128 stands for zero in the data rows.
Each group spreads out from one shared centre, both ways along 3 directions of its own. Groups are numbered from 0 in the order they first appear among the rows asked about.
Each row in order, then its group:
[184 185  85 165  59  68 151 128 126 133  79 131  77 119 207  67 110 111
 126 158 117 132 114  55 111 169 110 118 160 103  97  69] 0
[137  96 116  98 154 150 125 126 166 110 159 127  87 111 149 111 120 115
 130 112 137  96 131 188 136 132 115 130 137 162 134 136] 0
[141 150 109 129  87 154 122  95 148  98  67  86 112 163 104  95  81 133
 120  96 138 169 121 119 100 106 107 158 127 124 148  94] 1
[ 95 106 193 190 121  85 160 103  62 228  53 117 255 123  70 255 107  99
 165  94  92 236  69   0 184 115 147 207  90  77  71 124] 2
[123 119 114 102 132 144 109 118 145 125 204  72 129  85 152  94 110 119
 133 120 184 107 131 211 128  87 146 190 147 170 173 114] 2
[130 139 135 174 121  91 123 111  52 172  43 143 194 172 114 207 101 121
 115 150 108 205 104  16 171 124 137 104  81  93  56 115] 2
[126 118 156 152 114 102 131 122  77 176 149  98 237 121  81 204  96  87
 161 136 123 179 125  69 183  92 151 194 126 107  91 142] 2
[125 113 145 119 178 135 115 148 127 105 125 149 163 135 120 132 100 168
 113 115 127 145 138 135 108 108 138  97 147 125 173 132] 0
[111 136 138 134 100 147 114 153  90 137  18 146 183 204 134 140 142 119
 127 128  91 166 112 100 126 152 143 111 122 120 120 106] 0
[135 146  98  82 149 164 116 109 203  66 164  94  65 107 151  49 109 120
 139  97 161  80 170 193  93 124 116 141 145 135 132 117] 2
[148 161  97 108 105 119 119 136 131 107  86 123  95 154 145  99 142 115
 106 130 135 135 132 129 148 157  96 138 118 140 150 111] 1
[114 147  64 110 129 129 153 120 141 128  82 101 129 183  85 149  91 113
  90  94 177 178  91 116 112  91 107 118 125 126 170 101] 1
[158  86 176 143 202  93 134 154 110  73 154 149 178 116 102 163  84 161
 125  70 171 180  84 124  91  70 181 109 106 105 138 142] 1
[107 151 106 140  44  99 148 112 121 199  76 163 134 141 146 118 152  96
 134 126 115  97 129  80 152 167  81 121 146 139 122 105] 0
[143  94 147 148 161 169 131 138  56 156 206 141 171  89 152 150 192 146
 103 215  67 107  81 162 155 128 172 122 116 130 101 112] 3
[154 180  51 133  22 128 126 103 139 171  67 114  64 158 190  56 149 112
 131 149 121  57 162 132 160 171  86 105 192 176 131 108] 1
[ 97  98 156  90 192 214 110 100 150 121 224 124 137 101  16 182  97 182
 138  61 182 111 213 186 119  71 108 174  98 152 155 162] 3
[ 76  33 246 202 201  68  85 189   5 196 255 255 195   0 163 189 213 147
 195 180  45  40  94 100 129 189 255  59 123  97  84 186] 1
[139 153 116 150  94  92 154 106 111 111  67 121  80 165 144 103 127 107
 129 131 111 144  94 107 122 143 113 116 151  97 125 124] 3
[111 126 165  51 218 228 116 112 174 162 192  89 120  99   0 249  98 197
 119  20 178 111 231 195 109  74  81 229 141 138 217 171] 3
[157 191 124  65  96 255 213  65  63 227  85  76 149  89   0 255 224 186
  66 123  54 101 163 227 127 141   5 243 169  58 217  69] 3
[118 116 140 172 107  84 138 150  57 155  70 137 169 174 151 177 127 122
 111 186  54 195  94   8 185 141 136  75  81 149  77 131] 2
[137 159 161  68 186 255 141  71  82 219 191  87 155  95   0 255 172 202
  87  88 125  79 198 222 127 102  71 207 162 102 214  82] 3
[146 179  51 112 103 130 137 138 160 136 118  85  37 112 166  73 140  99
 115 130 121  96 146 176 118 158  78  99 165 145 140 107] 1
[141 180 130  63 135 234 146  79 100 178 108  64 142 100   0 233 157 176
 118 110  88  94 158 186  94 145  55 212 134 100 190 134] 3
[124 110 136 141 102 108 120 129 142 143 132 174 128 105 136 135 165 114
 128 171 103  91 139 150 124 159 121 129 137 122 110 139] 1
[129 153 109 132 140 117 128 104 129 138  88 137  92 171 145  79 110 104
 140 141 142 125 157 137 143 122 123 115 121 110 135 139] 1
[118 159 141 125 117 131 125 141  92 118  61 185 160 198 115 146 143 121
 108  99 107 156 122  83 155 139 128 123 126 115 148 122] 0
[126 116  95 116 133 113 133 137 134 125  89 138  90 111 131 114 140 154
 118 104 129 110 131 128 105 148 120 117 139 111 139 113] 2
[ 93  94 103 114  95 139 113  86 197 163 223 123  83  95  94 140 147 136
 173 140 164  30 228 145 176 138  46 202 127 200 166 190] 0
[127 131 114 135  76  44 121 152 167  93  64 156  89 200 200  63 101 106
 151 108 188 134 117  81 117 143 127  99 114 116 115 127] 3
[130 181 121 123 100 167 122 115 154 140  62  84 132 197  89 128 124 122
 102 114 128 156 133 108 131 109 121 140 141 132 140 137] 1
[126  69 117  90 187 146 109 123 194  92 162 141 106 139  98 137 103 150
 138  51 192 135 192 148  93  85 123 134 102 181 148 166] 3
[116 112 173 205 139  44 123 105  16 202  84 100 236 187 150 255 107  68
 111 222  92 251  54   0 255 104 167 129  15 135   0 125] 2
[122 160 158 139 103 132 139 132 122 159  56 163 191 202 124 174 139 124
 132 115  89 160 102 106 128 125 165  98 149  99 128 148] 0
[137 141  82 121 111 139 147 116 153  78  88 105 106 140 153 111  97 122
  89 111 142 153 105 153 105 131  99  98 131 123 148 105] 1
[122 174 117  94 134 156 136 127 142 125 101  98  82 143  85 154 131 112
 119  96 135 123 126 168 118 143  89 148 109 152 127 132] 3
[160 204  34  96  38 149 134  87 169 113  64  57  66 180 165  38 127 101
 113 156 150 116 166 136 133 146  48 129 160 152 129 103] 1
[ 90  64 157  98 205 233 120 140 152  97 194 160 172 148 117 142  96 178
 113  78 162 148 130 170  97  89 142 122 103 154 178 177] 0
[121  94 175 170 165  75 108 180  91 136 199 186 162  81 128 165 150 134
 156 136 110 108 116 111 129 155 180  84 127  96 114 139] 1
[123 151 123  89 131 250 164  95  89 177 190  83 154  86  17 192 157 166
  91 123  88 102 173 218 119 129 116 193 147 103 164 115] 3
[124 110 161 100 210 255 116  94 145 154 238 111 164 100  22 215 124 201
  83  95 126 120 188 171 109 105 116 196 126 153 169 155] 3
[140 179  69 104  55 108 137  98 151 123  82  89  54 174 152  37 137 120
 121 157 115  75 153 151 158 158  41 147 151 160 114 131] 1
[ 55  98 114 125 115 141 131 154 160 135 209  72 187  70 112 156 103 138
 175  94 186 106 123 189 174  62 144 184 167 103 165 114] 2
[131 129 100 133  86 110 155 121 128 111  82 124 108 128 102 129 134 108
 113 122 124 139 139 101 130 161 122 116 148 111 122 100] 3
[171 175  70  84  46 133 138  97 178 120  93  84  49 168 163  38 140  87
  83 158 138  70 136 151 146 151  40 155 153 150 126 107] 1
[206 120 118 118 239  66 175 160 107   0 108  78  45  73 179  45  42 134
  27 131 124 211  42 164   0  84 190  33  87  43 135  76] 0
[131 153  96 110  97 119 144 131 176 120  51 109  68 164  83  94  77 150
 126  62 186 176 153 109  87 140  70 141 145 150 164 138] 3
[ 72  53 118 117 175 179 119 125 225 138 255   0 165  19 192 135  91  99
 184 119 246  92 182 225 188  18 141 255 151 220 149 151] 2
[134 165 107 132 119 107 114 126 155 144  46 126 129 139 100 122 126 120
 136  84 159 163 157 112 123 136 101 133 167 127 141 123] 3
[139 105 182 151 185 102 145 177 118 112 187 183 160  76 118 148 134 150
 163 132 109 149 105 121 114 139 158  85 104  92 131 141] 1
[148 189  87  89  57  30 126 140 232 103   0 140  65 224 149  14  57  94
 183  19 219 214 142  65  68 159  53  94 168 127 163  95] 3
[119  67 202 187 148  77 101 175  62 137 244 255 106  40 178 131 188 126
 168 197  82  57 104 142 113 164 209  70 123 144  97 162] 1
[ 55  87 138 144 166 136 143 104 140 143 230  52 255  60 133 207  96 127
 189 144 168 166 119 118 175  19 177 226 136 153 119 128] 2
[ 87 163 130 149  57 168  93  73 160 176 136 121 127 123 126 143 182 118
 207 133 145  66 182  86 213 167 109 169 156 145 120 160] 0
[106 162 101 127  60  98 100  84 143 157 118  94  91 118 131 104 178  52
 193 136 159  74 178 109 173 161  56 138 159 166 107 107] 0
[116 156 113 147  79  88 107 126 168 148 122 114  71 106 139  82 129 103
 193 138 134 116 163 109 145 123  59 161 144 162 129 110] 0
[158 145 121  98 155 109 154 116 127  81 133 106  72 102 164 105 108 127
 115 145 134 133 106 139  97 133 112 109 110 123 109 102] 0
[136 127 121 139 131  85 126 116 105 137 131  95 128 125 193 102  72 101
 138 166 125 141 121 102 142 111 146 140  93 147  65 142] 2
[122 104 170 158 149  75 108 156 110 120 182 207 146  69 155 157 170 138
 166 157 105 110 125 142  97 131 163  75 127 119 125 162] 1
[109 111 135 109 152 123 132 120 117 104 113 129 116 128 113 124 127 128
 133  97 128 133 109 125 133 117 149 104 103 108 118 124] 1
[152 100 122 114 202 147 164 162 131  55 120 148 138 123 126 126  81 144
  98 134 141 190  56 144  72  86 183  73 101  69 149 105] 0
[133 127 128 136 104  91 133 139 135 137 152 129 115 136 129  99 117 118
 114 132 117 102 114 146 131 180 122 129 118 114 115 116] 1
[139 120  97 124 156 118 127 120 133  87 149 103  63  97 133  87  87 115
 116 162 125 146 100 119  77 138 130 106 109 148 131  92] 0
[132 135  97 115 128  64 114 160 165 114  66 128 103 170 176  66 117 100
 143 142 157 163 116  71 112 149 101 114 137 143 121 113] 3
[107 146 171 136  49 200  48  81 100 227 104 191 239 210  81 214 214 140
 163 103  94  56 226  89 255 152 127 186 155 149 144 206] 0
[108 104 137 156 119 103 138 123  94 167 135  91 216 112  84 215 126 112
 149 120 151 173 107  70 157 117 123 162 110 116 124 108] 2
[137 111 135 116 152 129 152 152 136  76 113 144 145 156 142 137 116 152
 106 123 135 178  83 131  92 124 139  98 121 106 166 128] 0
[134 115 159 145 161  85 122 151 129 100 180 132 100  63 176  81 132 120
 154 144  99  93 116 148 111 145 159 116 113 115 113 115] 1
[ 99  65 151 193 159  21  83 168 151  41 159 185 136 132 255   7 105 112
 142 229 107 141  63  97 131 129 224  31 104 160  43 165] 3
[112  74 192 125 228  93 151 185  99 109 154 145 192  71  91 204 101 154
 127  91 127 176  76 100  76 100 205 104  85 112 113 155] 1
[148 149 126 150  90  95 117 129 144 139  90 144 114 156 116 126 134 125
 132 149 120 118 119  91 133 140 121 121 134 109 103 107] 0
[155 114 123 171 128  50 142 160  77 112 117 147 125 125 247  47 141  99
 124 190  93 114  67 105 143 137 202  71 115 137  90 128] 3
[149  83 136 115 153 109 154 153 151  80 151 114 118 119 144 132  83 129
 119 120 133 179  88 138  64 104 112 111 113 120 135 110] 1
[134 138  95 143  83  66 145 124 106 123  75 104 107 118 139  68 106 114
 125 151 109 125  97 104 120 150 110  96 127 130  96 112] 0
[ 91  77 180 115 206 255 100 114 141 108 199 172 212 174  82 204 160 182
 113  69 147  86 180 170 162 104 196 141 135 148 177 195] 0
[ 81 119 130  97 142 162 137 125 181 124 219  82 146  51  81 147 103 128
 185  58 193  94 161 213 116  60 118 238 186 129 196 145] 2
[121 100 116 146 148  74 116 141 152  81 153 158 108 144 191  83 121 116
 137 149 169 155 121 123 128 123 149  70 140 142  92 112] 3
[141 130 147 119 167 198 140 107  70 191 192 121 151  67  21 204 169 164
  97 163  78  64 141 169 142 114 142 180  96 102 130 132] 3
[142 101  91 127 116 118 118 135 160  75 138 118  87 171 230  46 125 123
 114 181 111 107 144 164 135 144 119  99 100 175  83 133] 2
[160 155 135 105 198 113 161 184 127  60  75 116 120 139 155 115  93 150
  53 123 111 214  47 138  66 106 182  64 113  62  96 104] 0
[143 193  81 125   0  65 144 126 129 121   0 133  81 171 159  64 132  94
 154  94 132 171 106  70 112 195  83  87 160  81 133  86] 3
[113  76 167 182 207 136 108 132  64 104 255 152 178  83 219 113 176  89
  98 248  60  85  62 154 142  92 254 105  95 120  69 119] 3
[180 142 129  90  99 126 142 144 151 108  79 152  64 156 147  71 124 151
  89 125  92 135 140 125  66 156 116  72 122 111 138 121] 2
[137 125  91 195  94  40 110 174  88  95 137 153 119  94 253  42 137  88
 117 230  90 135  56  94 124 149 190  46 123 110  78 113] 3
[118 131 152 112 116 120 134 140 141 110 106 131 103 141 146 121 137 129
 119 150 146 114 139 117 125 144 133 118 117 120 135 138] 1
[127  68 181 100 200 180 132 147 151 114 202 126 114  90  90 164  86 186
 121  72 162 151 167 144 131  83 126 156 109 156 154 181] 3
[189 180 111 111 108 116 119 141 159  85  66 187  10 169 109  56 138 156
  70  82 111 107 120 168  34 208  91  32 127  80 178 119] 2
[146 177 127 107  81 204 180 104  99 214  42  84 128 134  21 198 172 114
 148  87  89 118 147 153 112 154  39 164 143 100 187 110] 3
[113 135 169 123 177 228  83 130 129 117  92 191 215 217 106 181 163 170
 101  71 110 170 127 143 145 114 174 106 130 110 130 187] 0
[149 114 102 174 114   9 116 151 118  60  94 159  91 151 255   3 122 112
 127 149 153 143  82  70 117 138 186  53 119 153  78 112] 3
[127  85 156 191 113  50  85 172 100  86 203 161 147 106 255  47 160  80
  94 216  70 149  54  91 125 119 238  68 110 168  52 126] 3
[130 132 102 136  45 165 110  85 129 221 166 134 128 114 108 110 148  95
 182 136 143  46 218 124 196 166  74 194 149 176 116 149] 0
[103  86 176 120 185 229  93 142 146 139 188 185 178 169  72 193 137 165
 128 102 152 100 195 175 175 104 160 184 118 178 138 191] 0
[123 159 125 127  39  85 107 125 112 176 109 145  49 127 190  50 193 134
 162 197  79  11 164 145 170 196  85 115 174 149  89 123] 1
[136 143 122 133 141 125 138 119 147  91 150 107  75 107 164  90 130 135
 105 127 141 104 122 168  93 127 120 103 107 122 123 129] 1
[128 137 128 138 141 142 125 123 122 125  90 134 149 151 114 149 139 137
 116 129 110 150  89 128 118 109 159 116 125 120 123 133] 0
